(in the rows, 128 means zero)
Each path below is one point turned by a fixed rotation once a step. After each direction that follows a path, write how fast that rotation turns it, in degrees per step (0 if it stays still).
Each turn is a multiple of 5 degrees from 10 to 175, or 0.
Each row of a path follows its step; steps can be skipped.
Path 1:
step 4: [109 115 125 127 127 134 129 136 135 132 131 132 113 142 119 134 119 132
 114 137 142 120 130 126 125 127 143 134 117 134 115 120 135 121 126 110
 136 132 136 136 123 131 137 137 139 121 132 130 136 113 113 133 144 126
 142 133 125 127 119 142 117 132]
step 12: [116 129 136 136 127 141 136 124 137 142 139 131 112 128 120 140 123 120
 120 140 128 122 125 106 128 126 124 143 114 136 135 132 135 143 130 119
 117 120 134 132 133 113 136 124 129 127 120 136 125 121 115 122 145 131
 127 140 141 130 113 132 133 135]
step 15: [143 135 136 133 113 131 116 122 125 132 128 115 116 142 133 125 115 118
 122 119 133 124 119 127 134 136 135 129 131 135 134 130 127 127 146 124
 135 126 159 119 126 125 141 127 127 123 118 113 116 144 139 124 132 131
 136 120 124 132 132 138 120 115]
step 16: [143 114 127 127 134 134 126 135 122 134 129 122 134 128 135 135 117 130
 138 130 125 129 129 123 129 125 133 119 132 117 110 109 114 140 119 125
 135 121 125 115 134 134 142 135 118 123 132 134 138 131 116 136 130 140
 137 145 145 120 107 128 114 129]
step 19: [120 133 128 137 117 121 111 129 122 142 120 143 125 134 127 122 115 125
 120 122 114 119 139 140 135 128 129 121 136 116 122 135 131 135 130 125
 132 148 123 123 142 128 137 120 147 134 145 132 118 131 126 113 130 137
 114 125 130 131 123 120 113 136]
step 23: [115 133 132 135 131 125 121 135 128 143 131 133 116 148 128 133 135 123
 130 132 138 125 134 133 139 126 149 136 141 136 134 129 128 124 118 133
 115 129 147 119 136 139 135 138 125 120 117 115 125 154 140 122 128 119
 131 136 128 120 135 127 124 122]
step 24: [131 109 121 126 128 132 128 129 125 142 129 133 130 122 136 131 129 122
 129 114 125 128 132 132 126 137 128 122 138 130 132 132 119 143 128 117
 128 113 114 113 148 124 130 128 127 117 143 152 119 124 128 110 124 123
 131 136 148 123 111 126 133 130]
step 29: [120 120 132 137 121 135 134 132 144 130 134 116 116 137 144 124 126 127
 127 131 136 130 153 121 133 126 137 122 143 131 120 130 134 129 130 130
 136 102 121 125 126 138 141 113 129 132 136 134 126 124 118 124 132 120
 138 138 136 130 126 145 113 121]
step 30: [144 132 129 126 128 124 126 124 140 135 124 142 135 128 130 124 119 110
 125 137 121 124 127 134 127 139 124 127 117 131 145 114 111 138 122 134
 129 124 113 133 129 125 134 125 132 113 106 123 117 129 109 131 140 122
 114 128 144 123 134 134 128 126]
Directions:
[127 126 126 128 128 132 131 130 126 125 126 133 127 128 131 128 132 130
 130 124 129 126 126 127 131 131 127 130 130 127 130 125 129 128 129 126
 130 126 129 125 126 130 125 125 127 128 129 130 132 126 128 129 125 127
 126 124 129 129 130 130 129 130] : 100
[126 128 125 126 131 124 131 125 128 128 128 131 123 125 123 128 132 130
 127 126 127 126 127 132 128 129 127 128 129 129 128 128 128 125 126 128
 127 130 126 128 128 129 129 129 129 126 130 126 130 131 131 126 126 128
 127 130 127 129 123 130 127 126] : 25
[124 128 127 127 126 128 127 128 126 124 130 129 131 128 129 128 129 127
 127 125 127 127 129 130 129 127 128 126 126 128 129 126 126 126 127 132
 122 130 130 127 124 130 128 129 128 124 127 130 124 128 128 123 129 131
 127 127 126 127 132 126 127 128] : 85
[131 126 127 128 127 129 127 133 130 127 127 128 128 128 129 122 129 128
 132 130 126 129 128 130 127 129 125 126 130 128 125 127 129 132 128 133
 129 127 125 126 129 132 130 128 127 129 130 129 127 127 126 124 126 129
 127 127 125 129 124 125 128 127] : 135
[125 130 125 128 128 131 125 129 124 125 124 128 130 128 126 129 126 130
 125 128 125 127 129 129 130 127 129 129 126 127 125 130 130 127 125 127
 130 128 125 128 129 133 130 127 130 130 125 127 133 130 124 128 126 129
 133 128 129 128 128 125 127 127] : 120
Path 2:
step 0: [112 121 125 129 132 122 125 130 124 131 119 132 127 118 120 116 124 123
 127 124 131 117 125 124 137 127 121 153 120 121 130 125 134 131 118 139
 133 133 140 126 119 119 123 116 133 119 130 135 112 133 121 120 133 136
 131 135 125 125 126 135 128 115]
step 4: [129 144 139 145 128 117 120 130 131 132 137 125 124 135 134 133 132 124
 122 124 126 121 124 116 132 132 132 129 128 126 139 124 130 122 124 113
 121 125 129 129 137 130 127 122 130 137 146 129 118 115 136 130 145 136
 128 135 132 125 145 121 118 126]
step 9: [138 129 125 121 139 122 136 131 131 131 126 127 136 114 130 126 132 133
 117 132 127 128 135 132 123 140 108 112 134 123 114 121 129 122 122 127
 106 128 119 125 124 132 126 124 119 132 139 124 138 128 115 129 129 120
 123 138 127 115 125 126 129 124]
step 13: [133 115 138 129 124 127 131 120 122 125 122 116 107 136 124 121 120 131
 141 130 137 138 126 138 129 134 126 119 142 122 128 136 134 132 123 120
 127 129 129 127 114 128 140 126 123 127 131 124 128 146 139 119 126 139
 117 130 122 135 128 127 142 123]
step 16: [115 128 139 123 128 124 136 130 130 125 142 127 132 116 132 123 127 126
 136 124 128 132 103 128 116 137 133 140 128 125 135 125 136 118 119 121
 138 121 121 129 136 131 133 114 142 125 141 137 118 123 122 123 125 124
 135 124 124 129 127 133 123 129]
step 22: [131 137 127 123 133 133 108 125 127 138 118 130 140 136 138 121 149 133
 136 118 139 129 120 119 117 127 140 127 130 123 135 131 115 134 126 127
 128 130 138 118 119 142 126 127 123 137 122 133 142 124 120 133 120 127
 128 131 135 125 126 128 126 130]
step 27: [111 129 125 121 137 143 135 130 134 136 129 135 119 111 118 138 122 133
 148 117 130 137 122 127 137 128 137 127 136 128 124 126 129 129 128 147
 131 131 133 141 125 135 123 118 130 128 143 128 127 123 123 120 126 121
 131 124 124 121 126 132 133 122]
step 30: [113 132 125 122 132 129 131 136 140 119 116 133 126 135 134 116 128 123
 134 122 150 119 129 115 118 126 124 126 133 130 134 129 139 127 126 141
 130 121 121 128 131 130 142 132 118 128 110 136 125 129 133 139 120 138
 121 132 134 129 129 127 119 137]
step 31: [123 133 131 137 128 124 121 134 127 119 123 134 116 125 122 132 119 132
 126 123 130 116 133 127 146 119 123 138 130 126 133 133 142 133 117 116
 120 131 130 128 132 120 135 111 121 127 113 127 136 109 134 135 132 136
 129 121 117 122 133 135 126 130]
Directions:
[130 129 129 130 126 127 125 132 128 129 131 130 127 125 129 124 125 125
 129 128 129 122 129 130 127 129 126 126 128 128 131 130 128 125 129 130
 129 130 131 127 125 130 128 128 125 129 123 129 131 128 125 127 128 129
 129 129 127 128 127 126 129 124] : 35
[129 127 129 132 129 127 128 125 128 127 128 129 128 125 127 126 128 130
 127 130 128 131 126 134 125 128 126 130 129 128 127 130 125 126 131 127
 125 124 125 130 128 128 131 127 126 126 128 124 129 128 130 127 126 127
 130 126 128 124 129 129 132 127] : 95
[131 128 132 129 124 130 125 131 129 128 130 130 127 129 130 130 126 127
 131 129 130 133 129 128 128 131 129 127 133 129 127 131 129 128 127 130
 130 126 125 129 128 126 126 129 130 130 130 127 124 127 131 128 128 131
 129 130 131 126 124 128 127 126] : 130
[129 131 126 128 130 132 128 130 132 130 126 130 131 129 127 129 125 127
 127 126 127 124 128 128 128 131 127 129 132 127 129 121 129 130 128 128
 126 129 128 128 123 129 128 129 128 126 127 126 124 129 131 128 126 129
 128 128 131 128 131 130 132 128] : 40
[123 127 127 133 127 129 128 130 127 129 129 130 130 131 129 128 126 129
 126 131 125 131 130 126 132 129 125 127 128 128 130 128 131 128 125 128
 128 127 123 127 126 130 130 126 127 131 129 132 131 128 129 129 127 123
 126 127 130 127 129 124 131 128] : 65
[128 125 130 128 127 132 128 131 125 127 128 126 131 129 128 127 127 133
 127 127 128 127 128 127 128 128 124 130 131 128 126 130 124 127 127 128
 131 128 128 127 128 126 128 127 128 121 128 129 130 128 128 129 134 132
 126 123 129 130 129 127 128 129] : 140
[126 123 129 126 129 130 123 125 127 126 126 124 130 124 130 130 128 130
 131 129 128 129 130 130 130 131 126 130 129 128 128 125 126 130 129 130
 130 129 129 131 126 130 124 130 130 131 129 128 128 130 125 128 126 127
 128 129 126 127 131 127 130 125] : 55
